Each row is where one point has got to under a steady rotation. How many steps took it there?
The counts run from 0 to 253.
[ 27  29   5 -39  26   8 -10 -52 -36  23  10  21  22 -25  11 -55  35  -6
  16   6 -37  29  15 -39 -38  22   8  13  -9 -34  26  49  41  35 -10 -14
  18  20  34  60  17   2] | 205
[  8  21 -73  11  15   7  45 -31   9  27   9  13 -24  11  25 -26  29 -18
  -4  41  25 -49  11  -8  14  17   8 -22 -28  46   1  -1  15  16 -51  11
 -28 -18  21 -32  16  51] | 82
[-11   2 -54  -5   8  17  51 -66  -1  19   6   2 -17 -18  28   0  45  28
  37  24 -23 -35  21 -15  35  -8  -4 -63   0  17 -40 -31 -16 -14 -67  -5
 -29  20  -4 -12  41   4] | 97
[ 48  62 -14 -49  -1  51  24  -8   9 -14  32   3   4  20 -39 -12  32 -30
  11   8  -8  20 -36 -27 -17  17 -19  28 -61  22 -32  -8  39  -8   8 -30
  28 -14 -16  24  10 -30] | 222
[ 47  -7  84 -30   7   2 -36  20  30 -20 -37  20  -3 -31  14 -28 -18  13
   6  21  12  49  22 -15   4 -27  -7  15  -2   2 -23  28 -44 -15  31  -5
 -38  18 -11 -20 -32 -32] | 23
[-62   4 -16  20 -25 -45  29  49   7   5   0  -1 -11  -4 -25  33 -47  12
  19 -47  16   4 -13  36  33 -34  24  28  43  13  -6  19 -23  19 -19   0
  32 -33 -56   1 -10  -4] | 147
[ 22 -30  48  38  47   3 -48  52  17   0 -29 -27  -5  27 -24  37  -8 -30
   5 -19 -15  43  20   7  17 -21 -27   8 -45  11 -35 -25 -29 -38 -19 -15
  21  18 -61 -21  16 -15] | 129
[ 17  52 -33 -18 -29  30  60  -2  10 -24  17   7 -56  20 -42  17   7 -21
   1  18  14 -40 -33  -5  23   7   7   9 -46  46 -50 -12  -3 -13 -14   4
   1 -44 -47  -9   8 -11] | 238
[ -2   7  46  -2  -5   1 -40  28   4 -25 -56  18 -23 -32 -14  -6 -42 -19
   7  -5  39  24  45 -21  39  -7   2  24   7  17   8  58 -27 -20  49  22
 -34   2 -10  12 -32  -3] | 12
[ 17  50 -32 -29   1  47  -6 -20  18 -32  43 -11  21  27 -54 -12  31 -25
 -11  12 -12   1 -26 -18  15  23 -21  16 -58  30 -46 -10   0  17  -5 -34
  36 -13 -24 -14  21 -35] | 234
[-55  -9   7  40   1 -36 -14  67  -5  23 -28  -5 -20  10 -28  34 -47  -3
  -2 -57  39  11  16  38  10  -6  17  40  19   8   3  30  -2  -5  19   3
  19 -20 -48 -11  -7   9] | 146
[-40 -17  -8  53  14 -43  25  34  -3  28  -8   6 -20  -4  -9   9 -18   0
  34 -32 -33  19  -9  55  41 -48  15 -17  34  -1 -43 -21 -11  21 -45 -20
  39  -9 -50  -5  10 -23] | 136
[ 29  45  27 -78 -12  28  55  -4  -5  11 -17  39 -50 -16   0  -4 -13  28
  59 -18  25  27  -3 -30 -37 -13  24  50  16 -13  22  21  22 -22  29 -10
 -13 -14  -5  38 -12  -1] | 198
[  1  47 -43 -21   9  -4  51 -15 -14  47  35  30   2   5   2 -45   8  57
  13   2 -19  -9 -33   6 -46  16  15  -1  20  -5 -40   4  48  48  -8 -25
  15  -1  -9 -29 -16 -23] | 57
[-19   5 -23  37  -4 -27 -10   9  14 -21 -10  24 -29 -36  31  -6 -24 -31
  20  17  23  12  19   5 107 -48  25 -17  34  24 -10  25 -33  34 -36   6
  -8 -39  14 -13 -36   0] | 3
[-22  -8 -16  58   7 -33 -23  33  10  15  -5  10  -7 -15  26   0 -25 -11
 -27 -10  57  12  18  34  23   0  14  23  19  23  24  46 -24  42 -31  24
  -1 -35  27 -32 -44  53] | 161
[  8  18  19 -46 -20   7  10   9  38 -21   6  15   4 -14   8  37 -11  33
   4 -29  80  37  -3  12  33 -30  23  27  12  17  14  28 -41   4  11  -2
 -14 -30   8   6 -66 -14] | 171
[ 12   7   2  -5  16  -6 -11 -27 -23  19  -6  33   4 -43  30 -59   7   7
  22   0  28  23  34 -13 -15   2  36  15  43  -6  47  53   4  36 -26   2
 -12   4  61  14 -25  35] | 189
[-29 -23 -15  81  21 -51 -18  30   2   9  -6  -9   0  -2  21   6 -33 -29
 -25 -38  12  25  16  75  31  -1  14  -5  14  15  -7  37 -12  37 -42   8
  26 -12  -3 -10 -37  20] | 149
[ 38  48 -32 -48 -15  29  62   3  22  12  39  14 -22  34 -14  19  29  24
 -23  -5  41  -4 -48   8 -38  27  -1  34 -47  29 -15   1  22   5   8 -19
  15 -22 -16  -6 -21   3] | 65
[ 11 -36  25  40  34 -22 -57  51  15   8 -23 -22  18   0  -1  35 -31   7
 -10 -42 -27  58  12  33  20 -18 -40 -11 -29   2 -49  21 -18   0  -3 -12
  15  15 -49  -9   7 -23] | 141
[ -6  -7  14   7  16 -20 -24 -28 -14  20  -8  15  25 -45  46 -20  -4  16
  -4   0  35  25  25   5  17  13  26  -3  38  -8  30  72 -17  51 -12  13
 -12  -3  66  18 -35  21] | 177
[-12  43 -51 -22 -11  26   1 -47 -11  37  56  10  41   3  -2 -24  32  34
 -16  -2  -4 -44  -7 -20 -46  60   8  -2 -13   7 -21  28  31  47 -18  -9
  22   8  20 -26  11  20] | 72
[ 17  -9  30 -12   0 -22 -49  24  42   3 -26  -3  13 -26  21  27 -39  36
 -33 -26  52  37  35   6   6  -3 -13  24 -11  -1  11  80 -30  14  51  20
 -40  14   3 -21 -29  -2] | 169
[  4  -2  34  -3 -11 -20 -73  -6  -3 -33 -14  -2  25 -48  22  -5 -19 -12
 -18   6  -7  42  31  -7  64 -15  -3 -20 -25  -4 -16  78 -48  20  27  16
 -27  32   3  19 -25 -12] | 8
[  0 -21   4  36  28 -50 -55  35  16  11  -2 -15  45 -20  18  16 -30  21
 -33 -24   1  56  27  38  31   0 -15 -20 -29  -5 -41  58 -24  28  13   1
   7   2 -19 -16 -15   4] | 153
[ 10   4  43  -1 -10 -27  37   7  -7   8 -10  55 -29 -37  21 -69  -3  32
  25   8 -14  36 -12  25   1 -32  39  -2  55  -2 -10  21 -17  30 -14 -11
  -5 -11   0  -4 -56 -33] | 30
[ 21  -3  53   0   7  16 -39  36  33 -46 -21  -2  -8 -23 -17  -7 -29 -11
  31  10  34  40  32 -15  51 -40 -14  22  -6  16 -23  22 -50 -24  23  -9
 -19 -17  -8 -35 -38 -22] | 11
[ 16  22  -9  -1  12  17 -44  -2  18   2  -2 -21  10   8 -23  -9  18 -10
 -32  36 -21 -30  20 -26  23  36 -31 -45 -65  40 -82  16 -25 -13  17   2
 -26  38 -28 -38  37  -7] | 247
[ -2  41 -76 -20  -3 -16  77 -25  16  36  32  22 -28  -1  19 -19   5  41
  -5  12   6 -30 -26   3 -27  10  12 -15   2  29 -27  15  27  27 -32 -12
 -13 -29   3 -23   4  -4] | 69
[ 37  51  18 -63  -2  20  13 -17 -25  24 -18  22 -13 -15 -24   2  -9   9
  16  -2 -17  36  -7 -45 -63  28   1  42 -32 -18  13  38  42 -25  46 -11
  -1   7 -10  55  22 -16] | 209
[ 27  37  -6  27  30  -9  40  15 -16  56   4  19 -33  16   5 -65  -9  -2
 -30  18  20 -12  -8  21 -68  40  13  32  -6  31   9  43  45  35 -19   7
   5 -26  16 -23 -26  46] | 55
[ 47 -10  19 -27  43   3 -11 -28   3  32 -16  23  12 -49  54 -51   3  30
  19  32 -13  58   7 -15 -27   4 -14 -24   7 -40   2  55   2  15 -14 -12
 -39  15  37  15 -10   0] | 192
[ 10  -1  51 -13  -2 -10 -29   8 -22   7  13  38  44 -15  -8 -75  28  36
  27 -17 -30  24   7  -9 -14   7  26  20  47 -17 -23  23 -14  41  -3 -19
  26  28   8   7 -46 -43] | 33
[ 23  59 -14 -20  46  20 -15 -23 -27  15  -7   3   1  -6  -5 -28  13 -15
  -7  23 -62  17   1 -20 -40  40 -35  -6 -77  -8 -31  54  34  -5  24 -17
  -5  18 -19  15  48 -13] | 220
[ 36  30 -30 -24  23  46  18  -1  48  -6  19 -17 -23  12 -12   5   3  -9
 -24  34  58 -40  14 -23 -28  34 -23  14 -43  49 -25  -3  14  -8   8   6
 -51  -4  12 -47  21  24] | 78
[-43  38 -67 -11 -10  25  20 -46   1  25  35  -4  10 -10  -1 -10  42  41
  21 -11  11 -72   5 -31  -5  31   8 -10  16   5 -28 -13  -2  31 -22  -8
 -23  11  11 -21  42  10] | 84
[  3 -13   3  25  10  37  18   7  -2  17 -49 -21 -63  14 -23   6  24 -42
  31  12  19 -35  48 -29  13  -4  -2   7  -7  33  15 -24  -9 -65 -42  14
 -29  13  -7  -6  58  53] | 106
[  6  47 -43   0  19  20  36   4   7  40   9   2 -33  18  -8 -21 -14  -1
 -20   5  49 -43  12 -10 -60  56  -5  33  -9  40   1  33  38   4  18   6
 -29 -18  14 -25   7  52] | 67
[ -3 -38  11  55  51 -31 -11   5 -12  22 -25  -4  -2 -15   8  23  15 -23
  12  -1 -70  23  11  17  42 -24  -8 -33 -14  -6 -47 -18 -22  -8 -71  -1
  12  43 -35   8  30 -13] | 125
[-41  -8 -11  45   9 -17 -45   7 -17 -23 -14   6   5 -47  13 -33 -13 -40
   4  -6   0  12  44  -6  73  -1  19 -19  37  17  14  43 -29  26 -23   4
  -3 -12  37 -12 -21  10] | 4
